Named turns come first, each shown by rows before and after it. Which turns, in which order, take the first row of each pair that follows to the second? Write the first one first, as in the answered first pair.
J_883:
[ 11  -4   0  -9 -10   7   9  13   4  -2  -1  -6  -6   2  12   3  -2   6
  -6 -12  -3   8   8]  ->  [ 10  -5   1  -8  -7   8  12  13   4  -4  -3  -5  -8   5  10   4  -2   6
  -5 -13   1  10   6]
[ 11  -8 -27 -11 -11 -17   5  36  17 -17  20 -19  21  -5  12  -4   1  12
  11  -5  11  -2   2]  ->  [  8  -6 -19  -7  -2 -13  15  37  20 -20  16 -16  13  -2   5  -1  -2  16
  10  -7  25   0  -5]
[-14 -18   4  15  -1  13 -35   3  -2  24  -9  14  -7   8  10  -1   5 -17
 -20   3 -15  10   3]  ->  [-10 -20  -1  16  -8   9 -35   6   0  23  -5  -1  -3   2  16   0   6 -18
 -22   1 -19   7   6]
J_914:
[ -2  -4  12  -6  12   6 -15   0 -12   5 -21  20  -5  19   0   6  -1   2
  11  -3  18   5  11]  ->  [ -2  -4  10  -6  14   4 -13   3 -12   4 -19  21  -6  17   0   7   0   4
  15  -1  19   2  10]
[ 18   0 -16 -18  -4 -12   7  13   8 -17   9   1  -7 -14   4  -3  -2   7
  15   6   3  -7   8]  ->  [ 10   2   2  -7   4  -2  27   3  11 -19   2 -11 -20  -5  -2  -4  -5  10
  -2  -8  11   9  -8]
[ -9  -9  15  19  19  -5  -4  16  -5  10 -14   2   3  12   2  21   5  -7
   6  -7  20 -11   0]  ->  [-13 -11  19  19  15   1  -8   6  -9  15 -17   1   4  18   4  14   7  -9
  -4 -12  13  -3   0]
[  3   2 -25  -5 -10  -5  18   5   6  -9   9 -18  -2 -20  -4  -3   3   6
   2   3 -11 -14 -10]  ->  [ -3   1 -15  -1  -9   3  23  -2   5  -9   3 -24  -7 -13  -3  -6   3   5
  -8  -6 -12  -2 -19]
J_134:
[  9   4  -2 -21  10   7  -3  -4  -4  -8  -1  45  -8   0 -14  -9  -8  16
  22  23  -6   6   3]  ->  [  2  12   2 -10  15   9  15  -9   2 -11   4  37 -12  -4 -25  -6  -7  17
  17  24  -5   4  -9]
[ -4  -1 -18 -34 -14   4  -8   8 -14  -3  -3 -12 -17  20  30 -21   2 -12
   0  -1 -11  48  14]  ->  [ -8  10 -10 -29  -7  11  15  -2  -8  -9   1 -16 -28  16  15 -24  -1  -7
  -7  -2 -12  53  -3]
[ -1  15   0   1   8  10  -4 -10  14  -1   2  32   7   2 -23 -15   1   6
   9  15  -9 -18   1]  ->  [ -3  15  -1   4   9   9  -2  -9  15  -1   4  28   8   0 -24 -12   3   5
   8  16  -9 -22   1]
[ -2 -13 -15 -26 -29  -6 -16  14  -7   0   5 -11   6  -3  23 -12   6  -2
 -14 -10  -8  10  26]  ->  [  0  -9 -10 -34 -27   2  -3   6  -5  -5   2  -3  -6   1  18 -23   0   7
 -17 -11  -7  25  17]

Each pair is two turns apart.
[ 11  11  -4  -9   8   0   7   5   9   2  -3  18   2  13 -10 -11 -17  11
  16  14  -1   4   6]  ->  [  2  14   6  -3   7   9  17  -8   9   5  -6   7  -3  18 -14 -14 -15   9
  -2   6  -7  15  -5]  J_134 then J_914
[  0  -7  -8  -7  -7 -12  40   9  23  -8  -7 -40   1   4  29  -9 -12   4
  -1 -26   2  22 -11]  ->  [ -6 -15  -4 -19 -17  -2   7  -8   8  10 -15 -19   9  20  36 -25 -11  -5
  -7 -28 -18  35  -1]  J_883 then J_914
[  4 -13   0   0   7  20   8  12  11 -11 -19  -5   6  -5  25   4 -11   6
 -18 -18  10  21   3]  ->  [  8 -16  -7  -5   1  17  -5  14   9  -8 -17  -3  14  -8  31   3  -9   3
 -15 -16   4  17  11]  J_914 then J_883
[ -7   1  -7 -16 -10 -10 -34  -7 -11  17   2  28  11  -5  24   0   7   1
  26  10 -13  22  28]  ->  [-14  18   8 -18   2   7   8 -29  -2   2   6  30 -16  -2  -1 -17  -2  17
  10   9 -14  46  -2]  J_134 then J_134
[  2 -10  25  -6  -2  11   9 -15  -7  -5 -21 -18  -5  17  18 -16  -7   1
 -23 -31   7  33 -12]  ->  [ -9  -1  32   7   7  14  18 -21  -5  -4 -17 -14  -8  17   2 -11  -4   0
 -24 -26   7  28 -20]  J_134 then J_883
[ 12  -5 -25  -2   8  -5 -15  29  -3 -11   5  -6   7  -9  11   9  -3   5
   2  -2  10  -3  10]  ->  [  9  -3 -18   0  18  -2  -4  32  -2 -15  -1  -1  -2  -4   4  11  -5  11
   2  -4  22  -1   3]  J_883 then J_883
[-15  12  12  15  15  11  -8 -14  -5  11   6  -7   8  -1  -9   9  12 -16
  -9   6  -2  -1 -10]  ->  [ -8   1   6   4   9   7 -30  -6 -12  16   1   1  17   5   6   8  11 -19
  -2   4   0  -2   4]  J_134 then J_134
[  8  -6  -3  -8 -19   0  -6  -2  -1   2   5 -14  12   9  12 -10  -2   7
 -14 -14  -5   8  -3]  ->  [ 15  -4 -11  -9 -12  -9   0  14   4  -7  10 -13  13   0  10  -1  -4  13
   2  -6   7  -7   0]  J_914 then J_883
[ 15   6 -10 -15   6  -3  17   9   6 -21  -1   7 -12  -5   3  -5  -9  18
  13   5  16   4  -1]  ->  [  8  11  -5  -8  13   1  21   4   5 -19   1  14 -14  -4  -8  -4  -8  19
  13  11  13   1  -5]  J_134 then J_883
[-11  19  -4   2   1   1 -15 -22  -7  25  32  10  -3  17 -27  27  -1  -9
   8  20   0 -12 -12]  ->  [ -5  12 -14  -1 -10  -5 -27 -17  -9  27  35   1   6  13 -14  27   1 -13
   9  19  -5 -18  -3]  J_134 then J_883
[  1   7 -11   3  -3 -15 -24  -2   3  11   6 -11  18 -27  -1   6  13  -2
  15  13 -22 -24  15]  ->  [-15  13  19  20  11   0  15 -18   7   7  -5 -32  -5 -13 -15   2   9   3
 -16 -10  -6   2 -15]  J_914 then J_914
[ 47 -17 -20 -18  -6 -13 -27  18   4   6   6   3  11  12  21 -14   3 -20
   9  -1  -4   2  11]  ->  [ 50 -15 -17 -27  -5  -5 -10  11   8  -4   5   3  -2  14  18 -28  -4  -9
   2  -7  -3  20   1]  J_134 then J_883
[ -2  -7   5  -2 -14 -20  -3  24  -7   4 -12 -15  11 -10  15  11  12   8
   6 -15  11  -6   6]  ->  [ -2  -8  11  -6 -12 -17   0  24  -8   3 -18 -13   7  -5  16   8   9  12
   3 -20  16   3   4]  J_914 then J_134
[  4  10  -9  -7   5   1  13 -20   1   1  18   6  -1 -13  -7 -12  -1   3
  11  15 -28   2 -13]  ->  [  2   8 -13   2   3  -6   4 -14   0   6  20  -1   9 -18  -3  -2   3  -6
  14  17 -28 -14  -6]  J_134 then J_134
[ 21   8 -15   4  -6   4   4  -9   1  -4   2 -37  15  17   8  -3 -16   2
 -13 -34 -17  14  -3]  ->  [ 33   5 -27 -11  -8   0 -10  -2  -2  -6   4 -19  20  14  13  -9 -18   5
   2 -24 -21  10   8]  J_914 then J_134
[  7   4   6   4   7 -14  13 -11  -6   7  -2 -19 -12  -5   6 -26  13   9
 -16 -11  -3  -2 -12]  ->  [ 18   2 -12  -3   3 -25  -3   0  -7   5   5  -7  -2 -16  10 -22  16   9
   5   3  -4 -20   3]  J_914 then J_914
[ 13  -1   3   0 -26   9 -28   2 -10  -5  -2 -25  24  -7  23   2   4 -11
 -26  -5 -31  -9   8]  ->  [ 31   3 -13 -11 -14  -3 -16  27  -1 -24   5  -3  20 -19  17   8  -5   8
   9  14 -10 -25  15]  J_134 then J_914
[  9  17 -16  -9  -1  -2  13  -2   6 -11   5   3  -4 -12  -7  -2   6   8
  15  14   0  -3  -7]  ->  [  0  17  -3  -7   0   8  18 -15   4  -7  -2   2 -11  -1 -11  -9   4   8
   1   7  -3  12 -16]  J_914 then J_883
[  5   6  22   4 -25  14   6 -25 -12   0   2 -25   2   2  -2 -25   9 -18
 -16  -8 -17  19 -10]  ->  [  3   5  19  16 -27   6  -1 -17 -12   5   6 -34  12  -4   1 -11  18 -27
 -12  -6 -18   3  -5]  J_134 then J_134
[ 12  10  -7  -8   2  -2  18   1   8 -16  14   2 -10 -14  -8 -10  -7  18
  12   9   7  -3  -6]  ->  [  9  10  -6 -12   2   1  10  -4   4 -14  12  16  -9 -11 -10 -12  -6  18
  14  13   3   0  -7]  J_883 then J_883
[ 22 -13  -6 -19  -2  13 -14   6  -1  -1   5  28   1  12  -6 -15  -3  11
  19   8 -10  -6  16]  ->  [ 21  -7  -7 -22  -5  17  -4  -3   1  -4   9  23  -2   9  -9 -22  -5  12
  13  10 -20   0   8]  J_134 then J_883
[ -8   7   9 -13 -23  -6 -25 -18 -12  -3   6  -1  18  -2   6  -1  -9  11
   0  -7 -11   8  -3]  ->  [ -7   8   8 -12 -24  -4 -16 -20  -7  -8   7 -10  16  -4   7  -3 -10  14
  -4  -9 -12  11  -7]  J_134 then J_883
[  0   0  16  22  12   9  21 -10   7  -4 -14 -18 -11   4   8   4  -2  16
 -19 -18  16  15  -2]  ->  [  1  -8   6   2  -3  12 -26 -23 -10  14 -16  12   6  13  17  -9   0   4
 -13  -9 -11  18  19]  J_883 then J_914
[  3   2  -1   8  -3  -3  28  14  -4   2 -11 -14 -12   0  12  13  -3  20
 -34  -7   6   2  14]  ->  [ -3   4   4  11   3  -1  28  16  -5   2 -14  -5 -14   5   7  17  -4  20
 -29  -6  13   1  12]  J_134 then J_883
[ 14  -1 -11 -12  -5  -8   7   7  11 -10   7 -14  -5 -10   4  -5  -4   9
   1   3   0   1   2]  ->  [  7   1  -5  -3  -4  -6  13   3  11  -8   9 -24  -6  -9   2  -2  -2   6
  -6  -2   1   1  -4]  J_914 then J_134
[-24  12  21  16  17   8  17  -5  -3   4   7 -14 -14  16 -29   7   6   8
 -15 -13  14 -14 -32]  ->  [ -9   1 -13  -7  -7  -5 -42   2 -16  17  16  10  20   6  -8   4  12  -7
  12   9 -17 -34   8]  J_914 then J_914
[ 16 -12   4  -2 -10   5  -7   6   4  15   6  20  -8 -15  14   1   0  15
   1  15 -37  15  15]  ->  [ 11  -4  17   9   6   9  24   9  14   2   4  10 -25 -14   0   6  -2  26
  -6   8 -15  18  -4]  J_914 then J_914
[  9   4 -31 -21   5 -15  -6  19  -3 -22  21  -3   6 -26   2 -23  -6  24
  27   5  -9  -3  -2]  ->  [ -2   7  -8  -6  15  -4  26   9   3 -27  12 -24 -13 -16  -8 -22  -8  29
   3 -16   6  15 -26]  J_883 then J_914
